Families of rows that turns and mirrors carry onto each other, the same ones carrying the whole set onto itself: the rest of each named row's family, in list order:
5 families of 6 rows:
napom: |   1 |  -4 |   4 |   3 |  -4 |  10 |   2 |  -5 |   3 |  -6 |  -6 |   1 |  -8 | -17 |  -1 |  15 |   1 | -30 |  -7 |  13 |  10 |  -5 | -12 |
Zened: |   2 | -10 |   8 |   0 |  -4 |   1 |   2 |  -7 |   4 |  -1 |  -9 |  -4 | -13 | -11 |   4 |  11 |  -1 | -32 | -13 |   9 |  13 |  -4 |  -2 |
fote: |  -4 | -12 |  -4 | -10 | -22 |   2 |  -4 |  -2 |   0 | -11 | -10 |  -2 |   2 | -15 |  -6 |  13 |  10 | -26 |  -4 |  11 |  11 |  -5 |   6 |
zedit: |  -3 | -16 |   5 | -12 | -20 |  -4 |  -2 |  -6 |   5 |  -8 |  -9 |  -3 |  -1 | -10 |   1 |  11 |   7 | -27 | -10 |  16 |   9 | -11 |  12 |
sog: |  -5 | -11 |   0 |  -7 | -22 |   4 |  -1 |  -4 |   4 | -11 |  -7 |   1 |   6 | -14 |  -7 |  16 |  10 | -25 |  -5 |  21 |   5 | -13 |   5 |
zagik: |   8 |  -6 |   0 | -16 |  -2 |   6 |   5 | -10 |   1 | -16 |  -4 |   0 | -10 | -16 |  16 |  20 |   4 |  -8 |  -4 |  15 |   0 |   5 |  -4 |
pazeg: |   4 | -15 |  -3 |  -6 | -16 |  -1 |   8 | -22 |  -6 | -19 | -11 |  -5 |   0 |  -7 |   5 |   8 |   1 |  -2 |  -7 |  14 |   5 |  -4 |   7 |
bag: |   3 | -12 |  -6 | -16 | -19 |   2 |   0 |  -4 |   7 | -10 |  -4 |   0 |   4 | -12 |  -6 |  18 |  10 | -27 |  -5 |  16 |  10 |  -7 |   8 |
buga: |   2 | -14 |   5 |  -4 | -14 |  -5 |   7 | -17 |  -5 | -11 | -12 |  -5 |   3 |  -8 |   8 |  11 |   5 |  -6 | -15 |  15 |   3 |   0 |  15 |
zodum: |   1 |  -8 |   0 |   2 | -13 |   4 |  10 | -16 |  -8 | -14 | -10 |  -1 |   9 | -13 |   1 |  14 |   7 |  -4 |  -9 |  18 |   1 |  -2 |   7 |
nedug: |   1 |  -5 |   6 |  -7 |  -5 |   8 |   4 |  -9 |   0 | -17 |  -6 |   1 |  -9 | -18 |  16 |  18 |   4 |  -7 |  -5 |  20 |  -6 |  -1 |  -9 |
Kazus: |  -9 |  -7 |  -3 | -12 | -20 |   6 |   0 |   1 |  10 | -13 |  -2 |   0 |  -3 |  -2 |   2 |  23 |   4 | -10 | -17 |  23 |  -8 |  -5 | -11 |
Ragek: |  -4 |  -4 | -10 |   2 | -12 |   4 |   4 |  -3 |   0 |  -5 |  -7 |  -6 |  -3 |   0 |  -5 |  17 |  -1 | -11 | -23 |   6 |   6 |   9 | -12 |
vov: |  -2 |  -3 |  -4 |   9 |  -9 |   7 |   9 |  -7 |   2 |  -5 |  -5 |  -3 |   2 |  -1 |  -6 |  18 |  -1 | -11 | -23 |  14 |   3 |   2 | -11 |
Luv: |  -5 | -11 |  -6 | -16 | -21 |   0 |   1 |  -6 |  10 | -14 |  -2 |  -5 | -12 |   5 |   4 |  17 |  -4 | -10 | -17 |  16 |  -1 |  -4 | -13 |
vifef: |   9 |  -9 |  -5 |  -6 | -10 |   2 |  11 | -17 |  -5 | -13 |  -8 |  -2 |   9 | -11 |   1 |  16 |   8 |  -6 |  -9 |  14 |   7 |   3 |  11 |
rul: |   0 |  -9 |  -8 |   2 | -13 |   2 |   7 | -13 |   3 |  -7 |  -6 |  -7 |  -7 |   6 |  -6 |  11 |  -7 | -15 | -21 |   9 |  11 |  -1 | -11 |
panem: |   7 |  -5 |  -2 |  -5 |  -1 |   8 |   3 |  -5 |   6 |  -5 |  -4 |   0 |  -9 | -14 |   0 |  17 |   2 | -31 |  -7 |   8 |  15 |   1 |  -8 |
Fani: |   3 | -11 |   1 | -14 |  -9 |   2 |   4 | -15 |   1 | -20 |  -7 |  -4 | -16 |  -8 |  17 |  12 |  -3 |  -5 |  -6 |  15 |  -1 |  -2 |  -9 |
vofig: |   1 | -10 |  -4 |  -3 | -15 |   0 |   5 | -13 | -10 | -16 | -13 |  -3 |   6 | -16 |   2 |  11 |   9 |  -5 |  -6 |  10 |   5 |   4 |  10 |
Zaga: |   2 | -10 |  10 | -11 |  -5 |   0 |   4 | -11 |   1 | -13 |  -8 |  -4 | -14 | -11 |  21 |  14 |   1 |  -8 | -12 |  15 |  -2 |   2 |  -1 |
bofan: |  -2 |  -9 |   0 |   3 | -11 |  -1 |   6 |  -9 |   5 |   0 |  -7 |  -7 |  -4 |   5 |  -1 |  15 |  -3 | -15 | -28 |  10 |   7 |   3 |  -4 |
kiti: |  -1 |  -5 |  -2 |   0 |  -6 |   6 |  -1 |  -1 |   0 |  -5 |  -8 |  -3 | -10 | -15 |  -3 |  13 |   2 | -30 |  -8 |   5 |  14 |   2 | -11 |
lak: |   4 | -11 |   0 |  -2 |  -9 |   3 |   2 | -12 |   3 |  -9 |  -8 |  -4 | -13 |  -9 |  -1 |   8 |  -5 | -30 |  -6 |   8 |  16 |  -8 |  -8 |
bunof: |   0 | -17 |  -3 | -13 | -23 |  -2 |  -1 | -13 |   2 | -15 |  -8 |  -3 |  -2 |  -9 |  -3 |   8 |   3 | -23 |  -3 |  16 |  11 | -14 |   7 |
Bala: |   0 |  -6 |   0 | -12 |  -8 |   4 |   1 |  -7 |  -4 | -19 |  -9 |  -2 | -10 | -18 |  17 |  16 |   5 |  -4 |  -4 |  12 |  -2 |   7 |  -6 |
Zaku: |  -9 |  -7 |  -8 | -17 | -20 |   3 |  -3 |   3 |   6 | -14 |  -4 |  -3 |  -8 |  -4 |   5 |  21 |   4 |  -7 | -17 |  14 |  -5 |   5 | -11 |
Duzaz: |   4 |  -5 | -11 |  -1 |  -6 |   5 |  10 |  -8 |   5 |  -4 |  -3 |  -4 |   1 |   2 |  -6 |  20 |   0 | -12 | -23 |  10 |   9 |   7 |  -8 |
Kana: |  -2 |  -8 |  -9 | -22 | -16 |   4 |   1 |   0 |  11 | -12 |   0 |  -1 |  -3 |  -1 |   4 |  26 |   5 | -10 | -16 |  18 |  -2 |   2 |  -7 |
sefes: |  -7 | -12 |   2 | -16 | -18 |  -3 |  -1 |  -1 |  12 |  -8 |  -4 |  -5 | -10 |   3 |   9 |  20 |   1 | -13 | -23 |  18 |  -4 |  -1 |  -5 |

The rest of the family of Kana: zagik, bag, vifef, panem, Duzaz
The rest of the family of sefes: Zened, zedit, buga, Zaga, bofan
The rest of the family of sog: napom, zodum, nedug, Kazus, vov
The rest of the family of Bala: fote, Ragek, vofig, kiti, Zaku

